In the rows, 128 means zero.
The rows of Z fall into 3 groups, and each row is roughly a mix of its group's hidden directions; some rows fit no group.
Z, 141 rows:
[[135 121 109  93 121 134 155 123 176 173 147 186 144 118 106  89 149]
 [132 134 141 153 110 153 124 123  89  94 112  55 118 144 132 156  81]
 [143 150 125 154  86 121 114  87  88 118  96 130 103 133 142  63 108]
 [123 136 119  89 146 111 135  99 171 142 111 175 126 103 146  79 175]
 [149 119 142 185 152 122  88 148 184 129 122 151 119 127 120  84 159]
 [120  87 159 133 135 162 129 136 162 122 151 136 140 113  95 206 117]
 [101 144 108  76 106 126 166  88  73 120 126  95 129 116 146 141  97]
 [128 139 167 179 139 167 117 125 160  92 118  88  85 142 124 125  92]
 [130 130 141 109 101  86 125 100 177 142 155 184 102  96 133 104 156]
 [135 147 117 139 126 165 125 146  84 101 144  87 107 164 153 182  95]
 [130 140  87 154 134 121 136 158 152 110  67 163 121 173 107 156 104]
 [100 174 125  87 140 100 153 123  81 131  84 175 120 150 136 119 142]
 [119 134 198 139 157 139 144  94 149 140 115 105  62 127 138 139 121]
 [118 153 147 174 154 148 127 106 137 124 114 139  44 143 122 132  98]
 [111 142 130 115 139 172 133  81  98 145 177 114  97  90 137  82 124]
 [141  89 144 139 141 158 124 126 206 120 109 158 128 126 114 178 133]
 [108 135 103 135 175 106 129 161 208 118 146 151 108 127 130 149 146]
 [152 116 150 186 141 121  86 151 174 138 130 168 116 132 111  92 156]
 [113  90 148 130 124 143 137 141 163 113 134 122 150 116  86 207 104]
 [155 120 153 182 145 127  87 152 174 136 126 171 116 137 115  97 161]
 [115  84 178 132 144 136 117 145 152 118 137 141 154 115 104 202 138]
 [144  77 136 139 129 169 100 118 192 100 148 139 160 103 147 130 146]
 [153 126 134 178 153 122  89 151 178 136 135 172 105 134 130  95 164]
 [108  95 140 129 144 146 131 145 173 110 151 123 139 111 100 209 115]
 [127 137 137 138 126 177 125 143  87  99 160 104 111 160 153 187  96]
 [142 165 111 123 130 102 130 118 114 154 124 145 104 139 158  42 152]
 [119  86 158 134 122 147 124 136 155 110 143 119 144 112  99 212 110]
 [120 152 183 169 142 127 115 103 135 112  95 106  61 123 110 133 112]
 [169 108 102 107  83  94 111 149 125 156 146 104 168  99  98 155 150]
 [ 90 124 127  66 122 128 167 104  86 116 128 103 154 112 141 172 112]
 [145 167 108 129 125 103 117 109  96 136 107 138 101 139 168  54 149]
 [161  90 124 155 129 150  89 126 203 112 152 119 130  99 137 142 148]
 [132 114 129 119 175 120 123 119 177 147  95 187 126 123 143 114 181]
 [100 165 102  86 122  78 157 133  63 136 107 137 140 143 136 113 126]
 [148 112 132 140 154 122 120 123 192 153  85 166 132 122 115  83 167]
 [ 92 166 144  97 118  97 171 121  62 138 104 119 123 148 120 120 102]
 [ 94 173 131  93 151  97 174 127  77 152 111 134 106 157 145 112 126]
 [ 92 101 139 109 144 130 147 149 161 117 149 110 157 105  87 196 114]
 [119 161  66  92 127  90 151 169  96 151 147 139 147 150 132 110 137]
 [113 149 128 133 107 130 132  75 107 128 132 121 105  99 125  43 109]
 [111 149 119  57  92 113 166 100  99 119 130 101 133 113 138 165 111]
 [154 158 117 140 122 126 107 115  73 138 119 134 110 149 172  60 144]
 [ 96 147 137 146 112 102 117 113  48  97  94 113 138 124 119 102 102]
 [121 124 163 131 107 177 162 102 164 108 137 101  99 143 128 153  72]
 [121 162 126  96 155 108 158 137  61 149  97 104 127 164 160 119 139]
 [154 125 165 187 128 145  85 132 181 115 135 147 100 129 128  90 141]
 [115 123 173 140 107 158 113 148 103  88 174  97 135 134 128 183 101]
 [ 97 125 122  65 116 132 169 118  85 126 138 112 156 120 132 183 110]
 [138 131 138 121 143  91 114 111 161 149  94 187 118 112 129  88 181]
 [115  95 153 122 126 138 132 133 168 118 142 126 133 108  93 214 112]
 [107 144 119  67 117 137 165 115  71 119 117  98 146 131 141 173 109]
 [141 116 147 101 120 134 140  94 197 150 113 184 121 108 123 105 158]
 [167 102 138 171 115 164  80 141 178  97 128  99 139 113 112 143 132]
 [141  73 146 142 109 140  93 100 181 101 144 128 153  78 130 137 139]
 [123 102 140 131 146 137 141 160 168 135 101 168 147 149  86 194 125]
 [126 115 144 181 134 147 105 137  96  94 136  78 110 148 142 171  88]
 [138 173 140 102 138 155 119 131 152 142 173 153 104 115 140  73 174]
 [149 111 151 193 162 134  83 160 168 126 123 154 120 142 123 114 155]
 [111 156 107 127 106 126 136 111  57 124 143  90 130 121 131  70  98]
 [131 126 138 146 105 122 123 134 100  99 132  69 110 140 135 199  87]
 [122 120  89 157 121 137 141 125  85 124 152  84 103 150 143 164  68]
 [101 139 122  81 120 149 160 109  52 122 122 104 147 133 137 156 102]
 [ 88 165 120 113 158  99 155 131  58 137 109 138 123 154 146  94 125]
 [136 121 122 105 171 130 138 145 200 149 130 159 112 128 135 172 167]
 [137 152 106 116  86 102 145 132  71 141 120  94 153 146 133  69 112]
 [102 157  98 132 117 147 137  96  72 114 137  97 114 112 125  75  88]
 [154 123 154 176 159 158  89 156 170 127 124 168 119 146 128 106 163]
 [155 120 141 182 149 124  89 154 183 135 119 155 118 134 115  89 160]
 [118 148 146 168 150 163 133 106 157 103 117 119  57 148 142 132  90]
 [109  97 157 123 123 119 140 133 157 115  94 138 149 120  82 204 111]
 [132  89 152 121 156 138 132 148 196 130 106 153 155 130 112 180 152]
 [131 126 176 141 160 179 139 103 178 121 120 134  75 144 150 144 121]
 [126 160  81  89  90 127 162 169 106 129 134 144 165 164 107 131 107]
 [134  87 160 115 118 139 131 126 168 123 128 124 140 111 106 215 126]
 [116 118 210 124 136 178 154 103 165 114 119 116 113 138 131 136 110]
 [111  97 159 104 136 127 140 151 141 135 150 121 154 114  94 212 129]
 [112 179 130  87 133  93 168 147 116 118 117  72 121 157 160 119 125]
 [134 147 128 144 104 130 100  82  64 102 116 102 105 114 165  90 118]
 [115 159 125 111 124  86 158 135  55 155 117  80 121 145 123 123 111]
 [123 145 187 173 154 132 102 104 129 114  86 123  70 121 113 126 128]
 [131 102 132 115 149 144 134 153 172 128 132 135 134 131 113 222 135]
 [119 123 142 153  93 137 110 103  62  96 115  93 152 119 127  88  95]
 [118 122 118  98 157 112 136 118 178 148 116 172 150 102 128  77 176]
 [ 96 153 106 115 133 100 161 134  45 155 123 129 129 151 123 107 106]
 [ 95 149 184 158 156 121 130  94 119 130 105 149  64 121 110 116 118]
 [ 87 162 150  98 144  94 173 120  67 152 112 128 115 146 133 108 119]
 [146 127 123 187 163 145  90 158 155 135 147 168 106 148 137  90 151]
 [160 158 121 133 110 115 115 111  86 151 119 140 104 147 167  57 149]
 [115 142 123 107 118 144 141 149  57 111 131  79 151 146 127 174 100]
 [111 142 107  63 104 125 173 107 102 120 116  82 144 119 134 164 105]
 [ 99 141 190 157 180 127 128 101 140 123 115 125  75 123 144 101 135]
 [126 100 138 124 183 142 119 174 165 126 139 143 155 136 137 182 167]
 [111 143 130 118  86 120 143  94  67 132 134  92 135 108 114  75  96]
 [ 96 165 108 107 143 116 171 128  60 143 112 136 114 166 145 114 104]
 [156 129 131 188 150 116  85 148 161 139 111 158 108 139 122  81 158]
 [138 149 131  84 142 120 131 120 160 146  90 176 138 117 130  86 187]
 [169 111 143 118 145 124 116 139 167 144  93 165 119 150 152 182 174]
 [124  90 163 119 135 140 128 161 137 136 168 123 156 125 106 207 133]
 [156 137  75  70  84 131 153 144 143 135 134 153 154 146 132 168 130]
 [120 168 113 119 143 112 143 132 117 169 165 152  98 132 134  53 147]
 [112 121 138 132 100 142 138 133  77 108 156  80 134 137 122 183  77]
 [102 173 110 114 155  88 148 137  60 148 104 138 109 154 139 105 134]
 [145 133 153 154 158 150 123 107 168 119 120  82  63 135 165 146 123]
 [149 112 120 157 127 133  99 133 216 115 166 122 103 103 125 135 137]
 [104 125 132 150 140 155 121 139  74  91 141  70 135 140 144 165  90]
 [103 140 117 123 111  89 153 107  50 138 118  86 120 129 128 125  90]
 [128 102 134 101 162 134 128 148 180 131 161 115 136 110 141 198 159]
 [102 131 103  85 125 156 173  98  73 126 116  91 146 128 137 136  91]
 [143 126  52 121  94 102 131 157 102 138 162  94 161 132 125 132 108]
 [149 151 117 141 112 108 119 115 117 139 120 134 120 139 158  30 140]
 [ 90 173 124 122 136  86 150 144  59 140 111 132 125 147 109  94 116]
 [148 125 149 185 158 137  83 150 159 128 118 162 120 137 124  81 162]
 [131 139 131 102 124  89 133 125  41 162  90 113 142 132 124 135 146]
 [107 125 207 157 165 167 127 109 148 121 111 151  99 130 118 113 131]
 [129 100 185 149 126 188 131  95 169 100 122 112 113 128 134 145  99]
 [145  95 157 154 139 143  84 133 194 117 145 146 142  93 113 121 165]
 [164 122 143 186 138 115  85 160 170 140 125 165 105 145 115 117 156]
 [163  90 137 142 108 162  99 126 201 121 147 144 136 103 109 156 141]
 [154 165  90 133 115 134 133 119  84 145 105 133 112 159 151  57 126]
 [134 146  97 113 117  79 123 167  97 177 146 154 144 122  80 119 154]
 [112 149 119  77  87 147 167  97  76 126 135  97 137 122 127 129  89]
 [112  97 146 132 136 151 127 150 136 111 149 118 144 121  98 219 107]
 [111 150  85  98  83  66 141 134  79 132 131 124 152 118 106 125 112]
 [154 167 101 131 109 108 120 118  79 140 119 123 110 150 167  61 138]
 [103 117 119  93 171 135 163 160 176 151 139 143 143 124  95 178 140]
 [158  91 132 161 120 170  94 141 198 108 157 130 144 111 114 135 134]
 [139 124 127  94 141 112 138 117 185 158  92 173 143 111 115  94 175]
 [107  96 148 123 146 143 131 152 156 119 164 122 145 111 101 210 123]
 [115 155 118  56  92 135 167 107  81 125 131 109 138 125 135 158 111]
 [131  66 180 152  98 128 124 129 163 106 144 130 162 140 144 166 108]
 [156 118 128 164 121  65 118 116 132 150  73 121 118 145 148  78 139]
 [127 139 121 175 152 136 101 149  81  93 118  74 111 153 155 154 107]
 [ 79 160 140 100 144 100 182 123  77 155 131 136 112 149 130 103 109]
 [142 157 104 144 115 132 115  83 123 120 122 126  86 119 163  50 126]
 [148 139 132 166 104 134 109 157 113 100 132  60 114 151 122 171  91]
 [ 94 106 150 125 147 126 139 160 130 121 126 142 151 130  81 209 115]
 [101  99 128 125 133 145 142 154 143 106 131 107 166 122  85 200  95]
 [133 133  56 100 118 108 138 166 109 156 159 164 167 139 124 117 143]
 [120 135 125 103 132  67 124 111 166 130  92 127 143  87 121  79 167]
 [129 118 133  99 179 139 132 156 160 151 153 150 121 128 135 193 171]
 [112 112 117 157 145 114 121 143  83 109 141  90 115 144 149 201  97]]
Here is one row of each group, with its name. Which group are the others in?
[124 146  59  93 102  99 139 159 107 108 135 122 181 141 146 116 127] | J
[147 120 155 192 158 125  77 155 165 117 118 149 117 135 127 104 161] | M
[102  89 151 129 133 137 137 139 178 112 133 129 152 109  84 194 109] | W

[141 121 109  92 139 100 146 133 181 166  94 165 152 115 104 105 169] | M
[136 160 120 125 100  81 133 110 114 143 111 129 117 131 143  40 136] | W
[167  93 154 128 125 125 121 140 214 145 136 151 137 131 139 138 162] | W
[152  84 161 158 125 144  76 106 171 114 122 143 132  83 113 142 155] | J
[131 134 123  84 144  98 136 116 177 147 105 177 134 106 134 102 183] | M
[ 96 117 146 165 104 155 145  87 118 105 136 124 100 126 107 129  55] | J
[125 112 159  83 119 134 136 107 121 149 189  90 128  83 132 168 141] | W
[113 145 128 119  97 130 154  97 115 154 166 117 116 104 101  54  99] | W
[113 139  80 114 120 102 138 161  63 151 139 152 171 141 108 102 129] | J
[130 154 132 104  97 166 144 137  62 113 141  94 133 154 129 168  94] | M
[ 85 124 192 165 161 147 131 102 156 110 135 136  96 117 124  95 111] | J
